Each path below is one point turned by a fixed rotation once a step. After each direction that follows a path, write how fast that rotation turns it, in deg/step (0 if it stays still).
Each turn is a multiple of 5 degrees from 10 to 175, or 0.
Each row of a path follows its step; steps can be skipped.
Path 1:
step 1: [ 11  11   8   1  -8 -18   4   2  13  12  -9  -6   5   0   5  10  -1   7
 -14 -13  11  -3  -5  -2  11  -5   0  -8   8  10 -10  -3  -6   6   1  12
  -1]
step 4: [  4   3   2   9 -14 -17   6  -2  11   1  -3  -8  15   5   7  -2 -15  10
  -7   5   9  -1   0   2 -10  -1  -4  -3  13  11  -3  13  -2   5   1  16
  -2]
step 5: [ -2   7  12   0  -5   5  -4 -10   6 -12  -5  13  11  -2   5   0 -17   0
   4   0  -7  -8   4   8 -14  10  -3  -8  15   6  -1  12   6   5  14   3
  -2]
step 6: [ -1   0   5  -7 -13  -3  -8  11  -1  -3 -15   6   0  -3  16  12  -7  -1
   0  12  -8   6  -3   2 -20  -8   2   4  21   7  -6   1   3   4  -1   3
  -7]
step 9: [  3   5   7 -14 -12  -2  -5  14   2   7 -14   1  -2  -9  12  23  -8   0
  -4  -1  -2   7  -9  -3   2  -5  10   6   5  -4   2  -2  -9  15  -2  10
  -4]
step 10: [  5   3   9  -8  -5  -6  -3   9  13  -5  -1   6  10  -4  -4   2  -6   1
 -16  -4  -4  -9  -7  -1  13   3   5  -5   4   5  16  13 -21   5 -10   9
  -3]
step 11: [ -2  18  11 -14   2  -8   2   9   6  -5   1   1  13   1   8  10  -8  -2
 -13 -14  -6  -5   1   4   3 -16   2 -14  -4   4  -3   6  -2   8   9  -7
   0]
step 13: [  1   8  13   6  -3 -12  -9  -8   0  -6   2  13  13  -3   0  -6 -13   3
 -14  -4 -11  -4   0  -5  -1  -7  -4  -7  12   7  15  14  -7  -7  -5   1
  -7]
step 14: [ -4  17  18  -5  -9 -14   3   2  -7  -5  -4  -1   8   5  12  -2 -10   5
  -2  -1  -6   4   8  16 -11 -18  -1  -3   2   9  -7   5   4  -6   3   1
   0]
Directions:
[-1 -2 -6 -5 -1 -2 -4 -3  0  1  1  5 -3 -1  3  0 -5 -5  3  2 -1  2 -7 -4
 -3 -2  4  1  2 -5  2 -3  0 -2 -1  0  0] => 115
[-2  0  3  2  0  0 -1 -1  0 -6  3  3 -2  6 -4  1  1  3  2 -4  0 -6 -4  1
 -3  0  1 -5  1 -2  8 -2  1  1  3 -2  2] => 130
[ 3 -2  0  5  1  1  2  1 -3  1  1 -1  3  6 -2  2 -5 -1 -1  2 -2  3  1  2
 -1  1  1 -2  4 -5 -2  3 -1 -5  2 -6 -8] => 45
[ 1 -2 -5 -4  1 -1  1  5  0 -4  0  1  2  3 -2 -3  4 -4 -3  3  2  0 -3  6
 -4 -5  3 -3 -5  3 -1  5  1 -1 -2  1 -1] => 95
[ 0  4 -3 -3  1  1  2  1 -3  1 -1  0  0  1 -1 -3  3  0 -7 -3  3  2 -2 -1
  9 -3  1 -3  4 -4  3  0 -3  2  5  0 -1] => 35
[ 2  2  2  2  2  1 -3  1  1  3 -2 -2 -4  0  0  4  1 -2  1  2 -1 -6 -7  4
  6  2  5  1 -3  1 -4 -2 -5  2 -1 -2 -3] => 40
[-2 -3 -4  1 -5  5  2 -1  3 -3 -7 -1 -2  2 -2  3  3  1  3  2 -8  2  2  0
  2 -2  0 -3  2 -2 -1  3 -3  2 -1  0  5] => 35
Path 2:
step 1: [ 11   4  -1 -17  -1  -8   6   0  12  -8  -1  -5  12 -11 -12  -4   2   0
  19  11  -3   0   5  10 -10  -6   4   7  19   0   6  -5  -8  -6  -8  24
   5]
step 2: [  4  -8   7  -5  -3   1  -1  17   3   3   4 -11  -5  -8 -12  12  13  -4
  -1   6  -1  -5 -19  -3 -17 -20  -7  -4  -4  14   7  -5 -21   9   1  10
  -6]
step 5: [  9  -7 -10  -7  -3   9  -4   1  -7 -13   7  12   8   7 -10  -3  15   4
  19   0   7   8  13  12 -10   0   2   0   9   8   6  -2  -1  18  18  15
   1]
step 6: [ -9  -5  13  -3   8  14  12  -1  -3 -12  -2   2  12  -7  -1   5  24   6
   1  15  -8   3   3 -11  -4   0 -16   1  -3   9   4   8 -22  13   7  -6
  -7]
step 9: [  3  10   9   9  -8   7  -2  18  -4   6  -2  -2 -11  -6   6  10   8   2
  16  15  13  -6   7  18 -15 -10  -5  -4   9   7   0   6   6   9  16   7
  -8]
step 10: [  5   6   5  -9  -9   5  10  -7   4 -16   3 -21 -16  -8   4   9  10  16
  17  11  -6   6   2  -4  -6   3  -9   3   0  14  -5  10   1  -2   0 -17
  -2]
step 12: [  0  -1   9 -13   1   9   0   9  18  -2   4   7  12   4   1   6   2   2
  17   0 -12  -1  -3  15   1   7   0  14   7  -5   5   2 -32  10   6   5
  -6]
step 13: [ -4   8   3  -1   5   6   1  -4   7  -6 -11  -4  -5 -19  -7   5 -11 -12
   0  24   4   6  -1   4 -17  -3 -12  -3   3   5  -1   5 -17  11  11  21
  -6]
step 15: [  1 -15   2   6   7   8   8   9  -1  14  -2   8 -11  15  -9   5   4  20
   8   4   4   2 -18   7 -13  -3  10 -12   2  14   3   7  -1   3   9   6
 -17]
Directions:
[ 0 -2  5  1  0  4 -8  6  0 -2  1  0 -2 -4 -5  2  3 -5 -1  1  1  0  6  0
 -3  0 -3  4 -3  2 -3  1 -1  3  1  0  3] => 100
[ 2  4 -4 -5 -2  0 -2  0  3  4  2  4  0  0  2  2 -3 -5  1  2  1  1  9  4
  3  0  1 -3  0 -3  4  3 -1  1  0  3 -3] => 90
[-4  3 -3  1  3 -5  0  2 -3  1 -2  1 -2 -7 -1  5 -3 -5 -3 -2 -1 -3 -3  2
 -3 -3  1  2  4 -2  1 -4 -5 -1  0 -2 -2] => 65
[-1 -6 -4  1  1  1  0 -7 -1  3 -1  5  2  0 -5 -1 -4 -3 -2  2 -2  3 -2 -1
 -1  3  0  2 -1  1  1  3 -1  6  7 -3  1] => 40
[ 1  0  2 -5  3  2  3 -2  7  2  0 -3  1  1  1  8  3  1 -4 -1 -7  0  2 -2
  1 -4  3  0 -3  0 -1 -1 -1  1  1 -5  1] => 170
Path 3:
step 1: [ 11  18  -1   5   6  19  -8   0   0   6  -6   0  -3 -15  -5  -3 -10  -4
  -2 -13  15 -11  -3   8   4  -3   0   6 -13  -5  -5 -21   5  -7 -19 -13
   6]
step 3: [  0   4  -5   6 -13 -15  14   8  -2  -3  -8   7   2 -17  -4  11  -6  -7
  -4 -11   5  -8  -5  17   0  14  -8   3   4 -11  -4   5   4   3  19 -16
 -18]
step 4: [  0 -11  16  -6 -10   3  -5   4   0  12  13  10  -2 -14  -8  -9  -1   3
 -13 -12  15  -7 -17  16  -4 -12  -8   7  -4 -16   2  -5 -12   9   2  -3
   6]
step 6: [ -2   9   0  -3  -6   5  -2  -7 -11  10  -8 -11  -8   5 -15  14  -2 -13
  -2  -4  -6   8  -6   5   4  10  -7  23  -6 -12  -3  -6  12  17  -9  -5
 -18]
step 9: [ -7   5  12   0   2  -6  10   4  -3  -2  -8   0  14   2   5  -8   3 -16
  -3 -21   2   1   5  13  21   0   0  10 -17 -14 -11   1 -14  11  -1 -12
  -6]
step 10: [ -3   7  17   1  -3 -11  -3  -9  11   8   3   7   2  10  -7  -3  14  12
   6  -6  -7  -5  -7   4 -12 -15   6  28 -15  -3  -1  -4 -11   5  10   1
   5]
step 11: [-11   9   5 -12  -5 -12 -13   0  10  11   0 -12  -2   9   1  16   4  -3
  -7  -3 -12   0  16  -5  -5  12 -10  10  13  -5   1   6  -1  11  24 -10
   4]
step 14: [-11  13  -1   1  -4  -9 -16 -15  -2   0   1   5   8  -2   9   2   9 -11
  15 -12 -12  -7   7  -6   5  19   5  -1 -11  20  -4   0   3  13  -2 -13
 -11]
step 15: [ -5 -12   0   6  -9   5  -7   5   5   0 -10  -4  15  19  12  -3  22   1
  10 -30   4   0  -1   5  -3  -8  -7  -3  -7  -1 -11   0   6  11   4  -1
   6]
Directions:
[ 2  0 -3  3 -2 -3  5 -3 -3  3  6  0 -5  4  1 -6  2 -1 -2 -6 -3  2 -1 -4
 -1  0  0 -4  2 -2 -1 -2  3  3 -3  0 -2] => 40
[-3  2 -4  0  0  6 -5 -4  0  2  2  3 -1 -7  4 -3  2  1 -5  0 -1 -5  1 -6
 -3  0 -3  1 -1  1  1 -2 -2  1  4 -2  3] => 110
[ 5 -2 -2  3 -4 -1 -4  2  4 -5  7 -3  1  1  5 -1  0  3  0  3  1  1  1  3
  2  1 -4  2 -6 -2  2 -2 -1  3 -4 -1  0] => 135
[ 0  0  4 -6 -6  3 -1 -1 -3  0  2 -3 -5 -3 -2 -3 -1 -1  2  4 -5  0  4  4
  0  1 -2  2  2  0  1 -1  3  0  2  6  2] => 55
[-6 -1 -3 -4 -1 -4  3  7  1 -1 -1 -3 -3 -3  3  4 -4 -6 -2  0 -3 -1  0 -3
 -2  4  1  1 -2  3 -1 -3  0  3 -3 -1 -3] => 130
Path 4:
step 0: [  6  -5  -1   9  -3   0  11  -8  -9   9   0  -1  -9   6  -6  16  10  -4
  -1  -3  -4  12   9  -4  12   0   4  -5  11 -17  -5   6  -9   1 -14  -2
  18]
step 2: [ -7 -14  -9   8   6   8   9  -3   0   1  -7   1   4   0  -8   9  -9  -7
   3   1 -16   5   4   4  -6   0  -4  -3 -11  17   6  -2 -24   0  -4  -9
  -1]
step 3: [ -8  -8   3   9   1 -11  12  -5 -13  -4  11  -1  -2   2   0   7  -8  -9
  10  15  -5   2  -2 -15   1  10   6   4  -4  -3   1   7   0  -2 -18  -4
  18]
step 5: [ -8  -7  -3   5  -2  -4  21   6  -8  -6  -6   5   6  -3  -2   0   0  -6
   6  -4 -13  11  15  -2   2  -3 -16  -8   7   7  -5   0  -6  16  -8   0
 -13]
step 6: [  0  -4  -3   1  14  -7  14  -2   4 -19  14   0   0   5  -2 -14  -3   2
   4  -4   0  14  -3  -3  -8   5   5  -4 -11   3  -4   7  -6  10 -14   8
  16]
step 8: [ -2  -6   1  -8  12  -1  13  -7 -14   9   4   8   3   5  -1   4  -8   4
  15  -8   2   3   4   6  16  -6 -12   1  15  -5  -7  -5  -7  12 -11  -8
   3]
step 9: [  1  -5   2  11  10   0   6   3  12 -12   8   8   5   8  -2   4  -3   8
   2  -4   0   9   9   7   1  -5   9 -19   2  13   6 -12  -7   3  -4 -11
  18]
step 11: [  1 -16   0   4   3  -7  -3  -9 -11   3 -10  -7   8  11  -5  11   6  -1
   8  -4  10   6  -3 -14  10   1   3   1   6  -2 -11   1 -18   4 -20   1
  11]
step 13: [ -4 -15  -4  13   5   5  15  -1   2   0   5   7  -9  -4   1  -3 -13  -9
  -1   2  -5   9   5  -4   1   5 -15   4  -4  -1  17  13 -19   2  -9  -2
   4]
Directions:
[ 1 -2  8  4  1 -3  1  2 -2 -3 -5 -3 -1 -2  0 -2 -2  2 -2  6  0 -1 -1  3
  0  1 -1 -5  6  2 -1 -3  4 -4 -2 -3 -1] => 65
[ 3  4 -4  2  3  3 -1  2  1  0 -2 -2  2 -9 -2 -2  0  4 -1  1  4 -2 -1 -3
 -1  3  6 -1  0 -1  0 -3 -4  5 -3 -5 -1] => 145
[ 4  0 -1 -5 -1 -2  0 -1 -6  9  1 -1  2  4  0  3  6  2 -1  5  5  2 -1 -3
  2  0  1 -2  2 -4 -2 -1  1 -1 -2  1 -3] => 100
[-1  0  0 -3 -3  3  1  1  3  4 -3 -3  0  2  3 -1  0 -6 -1  1 -1 -7  2 -2
  0 -3  4 -1  2  5  4  5 -2 -1 -8  1  2] => 35
[ 0  7  2  2  2 -5  2  0 -6 -4  2  2  3  1  3  0  3 -1 -1 -1  4 -2  1  0
  0  1  1  6  5  2  0 -1 -5 -1 -1  4  6] => 135
[ 3 -4  1  0 -2  1 -4 -4 -1 -3  3  5 -5  0 -1 -2  5  0  0  7 -3  1 -4  2
 -4  1  3  3 -3  6 -3  0 -2  1 -4  1 -2] => 95
Path 5:
step 2: [  4  -9   8  13 -11  19  -2   7   6  -3  -2   5   5  -8  18  -6  11   2
   5  -2  24  -4   1 -11   1   1   5  -1  -5  13  -6  -6  -6   3   9 -11
   5]
step 6: [ -1   5  -7  -7   5   3   0  12  10   0  -1  13   2   2 -20   9  -3   0
  -8   6   0   6   2   0  13  10 -10 -15  -9  21  10  13  13   4  -7  -2
   8]
step 7: [ -3  11   3 -11 -17  -9  -2   3  -3   5   8  10 -19 -16  -5  -2  -7   5
 -13   0  -5   0 -12   4  -1   2  16   3   2  -1  -5   6   5   1  12 -18
 -11]
step 8: [ -6   8   2  -5   9  -7 -13  -8   1  -1  -6  -8   3   6 -13   1  15  -5
  -9   6  -7  10  10  14   5 -13  -7  14   4  -9 -16  10   4   8  15  -2
   7]
step 9: [ -7   8  -5   8   5   1  -6   1  -7 -10 -19  10  -2   9  14 -21   5   5
   0  -4   2  -6  12   8  -7  -7  10   6  -9   9  -1  13  -4 -14  -6  -6
 -11]
step 10: [ -7  -4   9  12  -2  -2  12  -7 -12  -1   6  -3   1   5   5   6  -6   7
   5  -2   9   1  -8  13  -3  -2  -7  21  12  16   6   5   1 -15   1   7
  20]
step 11: [ -3 -11  14  -3  13   5   9  -4 -11  -4   5  -8   7  -5  10 -17  -3  19
   1   5  -3  -2   7  -9  19   7   7  -2  -5  -9  13  -1  -5   8   2 -10
  10]
step 12: [ 10  -9  13   2  -1 -14  -8   3 -14   0  10  -5   2   3  -2   2   1   3
  24   0 -13   1  -9   3   5  -1  11  -5   2  -8  -6  -4   1  -1  -6  25
 -15]
step 14: [  3  -5  -8  -4 -22  11  11   5  -1   4  -3   9 -12  -2   1   8 -12   7
   7  -1 -12   6  17 -10  -4 -12  -6 -11  16   6   5  -9   3   1   0  -5
 -14]
Directions:
[-3  4  2  2  5  6  6  3 -5  5 -1 -2  1  0  2  4  2 -2 -3  0 -1  2  2  0
  1  0 -4 -1  1 -5 -4 -1  1  2  1 -2  4] => 135
[ 0 -2  2 -1  2  0 -1 -3 -2  2 -4  3 -1  2 -2 -2  5  3  3 -8  1 -2  1  5
 -2  6  1  6  2  0 -2  1 -1  1 -1 -5  3] => 40
[-2 -7  0  1 -5  1 -2 -2 -1  2 -1 -1 -1 -2  3  7  6  2  4 -3  0 -2  2 -6
  2  4 -1 -5 -1  0  2 -4  0  1  0  4 -1] => 35
Path 6:
step 0: [ -6  17   4 -11   3   5  -2  14 -14  -1  -2   1   1  10  -4  15  13 -14
  -4  11  -6  -2  -6  -6  24  -1   1 -11 -14  -1  -8  -9   0   4  -8  10
  -3]
step 1: [ 16   0  -3  -9   1   5   1  -5  11  -2   5 -13  17  -3  22  -3   4 -11
  -4  -3   4  11 -11   3 -14   5  13   1  -2   1  12  22  -1  -6  -6  -8
   5]
step 5: [  3   7  16  -3   0   1   7  -3  -3   1  10 -12  13  -7  16 -24  13  17
  -6  -4  -7   2   3  14  -8  -7  11   3   0   8   2  -6  12  13   6  -1
  -1]
step 6: [-12 -10   4   1  14   0   1 -21  -3  -7   6  -3  -8  -1   0  14 -11  11
 -11  18   3  -8   5  -4  -3  11  -4   3   4  -1 -14  -2 -22 -11   2   7
  -7]
step 7: [  2   2  -1   1   0  -9 -15  -2  -1   6  -4   5  -6  10  -3   4   0 -24
  10 -15 -26  -2  -5  -1   4  12  -3 -19   8   0   3  -7   0   1  -2  -4
  17]
step 8: [  7   4 -13  11 -12  13   6  -2  -5   9   0   0  12  -4  -2  -5   8   6
  -6   2  10  13 -11 -18  15   0  10  12 -18   4  -1   8  13  -5   0   6
  13]
step 11: [ -2   4   1   6   9  13  -3  -5  -1   8   0   8   2  19  -3   7  -7  -1
   2 -23  -5 -20  -1   1  10 -22  -4   4   4   6   6  -9  13  -5   1   2
  14]
step 13: [  3 -13  19   2  -1 -13   5   4 -10  -1  13  -5   1   6   6  19   5  10
   9  16 -12   8   6  12   7  -1  16  -8  -8  -7  -3  -3  -3  -5  -4 -10
 -11]
step 14: [ -3  -8  -5  -5  20   6 -15 -20   6  13 -16 -10  -3 -13  -4  -7  -7   0
   0 -10  -6  -7   8  -2  -6  13  11  -2  -4   8  16   6  -3   2 -10   3
   4]
Directions:
[ 1  2 -4  0  4  3 -1  2 -3  5  0 -4  0  4  1  4 -2  3 -1  6 -1 -4 -1 -2
 -2  0  3  3 -5 -1  0 -5  7  3  2  0 -1] => 135
[-1  5  1 -3  1 -1  5 -5  2 -3 -3 -1 -5  2 -5 -1 -7 -3  3 -2  0 -2  5 -1
  2  2  4 -1 -2 -5  0 -1  1  0  2  0  4] => 95
[ 6  3  0  4 -5 -3 -2 -1  2 -2 -1 -2 -4  2  3  6  0 -4  2  3  0 -1 -2  1
 -5  1  2 -4  2 -1 -5  3  2  0 -4 -5 -1] => 120
[-2  2 -4 -3  0  0  2 -4 -2  0  2 -1 -2  1  5  4  2  1 -2 -1 -6  2 -1  0
  4  3  8 -2  4  4 -1 -3 -5 -1 -2  2  0] => 55
Path 7:
step 1: [ -9  -2  -6  -9   6   6   2   2  -5  -3  -3  15  -2 -18   0   0  15   1
  -9  -4  -9  12  -2  -5  -3   8  -2 -13 -11   8  -5  -2  -9  -4 -18  -4
  -6]
step 2: [  5 -13   5 -13   8  15   0  -1   1   1  -3   5   2  -4  -6  -3  12  -5
  -9   0   5  14  -3   5  -5   7  -9  -2   9   0   6   9   7 -24  -1   5
 -11]
step 3: [  4   3   8  -6   0  -7  11   1  12  -3   4   5 -11   7   5 -12  11  -9
  -6  -4   3  -4 -12   1 -12   9   0  -8  13  -3  16  -3   3  -1 -10   1
 -18]
step 6: [ -4  -1  -8 -12   9  11   3  -1   7   0  -5   0   3 -14  -6 -13  -2  -3
  -9   3  -2   3 -22 -12  -8   8  -7  -4  -6   7   3 -10  -6   9  -6 -11
   4]
step 8: [  0  -2  19  -5   8   2 -10   2   5  -6  -2  13 -11   4  -3   0  13   5
 -19 -12  11   9  -6  -4  -4  -2   7  -5   4   4   4  -2   1  -7 -15   1
 -10]
step 9: [ -4  -7 -10  -5   4  10  11  -1  19  -1  -3  -4  -1  13   2  -3   2  -9
 -11  -7  -1   4  -1  -4 -13   7  14   0   9   3   3  -1   6 -17 -14   7
   1]
step 11: [  1   2   0 -12   5   5   3 -14  -2 -14  -8   3   0 -12  10  -5   6   2
  -5  -9 -12   2 -10  -3  -8  -1 -12 -11   7   2  -9  -1 -11   5 -17  -6
  11]
step 12: [ -2   1  -9 -16  11  11   2   4   3  16 -11  10  -2 -16   0  -6   7  -3
  -2   1  -2  13  -4  -5   3  14  -9  -8   6   2   1   6 -14 -10  -1   5
   2]
step 14: [  6  -8   7  -5 -10  -1   4  -3  13   1   2   6  -1  -7  17  -9  -2   1
 -19  -7   9  -6  -6  -5  -7  10   3  -9   9   3  -1  -2  14 -13 -11   4
 -10]
Directions:
[-3  1  3  1  3  1  4  0 -2  2 -1  6  0 -1 -3  4 -3  2 -1 -6 -3  1  0  2
  0  1  7  2  4  3 -3  2 -5 -3  3 -4  1] => 100
[-2 -1 -1  6  2  1 -2 -1 -3 -4 -2  0  4  1  2  2  9  0  4  1 -5  4  1 -1
 -6 -1  3 -1  2 -1  3 -3  1 -3  0  1 -3] => 45
[ 5  1  0  0 -1  1 -5  2 -2  6  3  5  1 -1 -3  1  2 -3 -2 -2 -3 -2  0 -1
 -2  0 -2  6  0  7  0  1  3 -1 -3  3 -5] => 65
[ 0 -2 -3  1  0  2 -4  1  4 -5 -3  3 -2 -2 -4 -1  2  3  0 -5  3  5 -1  2
 -2  0 -1  1  1 -1 -4  5  1  3  3  8  3] => 110
[-3 -3  5 -1 -1  3  1 -6  4 -1  9  2 -3  0 -2  3  0 -6  1  1  0  2  2  6
 -1  0  1 -2 -5  0  0 -2  2 -2 -1  3  1] => 55
[ 6 -5  9  1  0  2 -2 -7 -5 -4 -3 -3 -2  1 -1  4  0  1 -2 -1  1 -1  0 -1
  1  0 -3  3  3 -1  2  2  1  1  1 -3  0] => 130
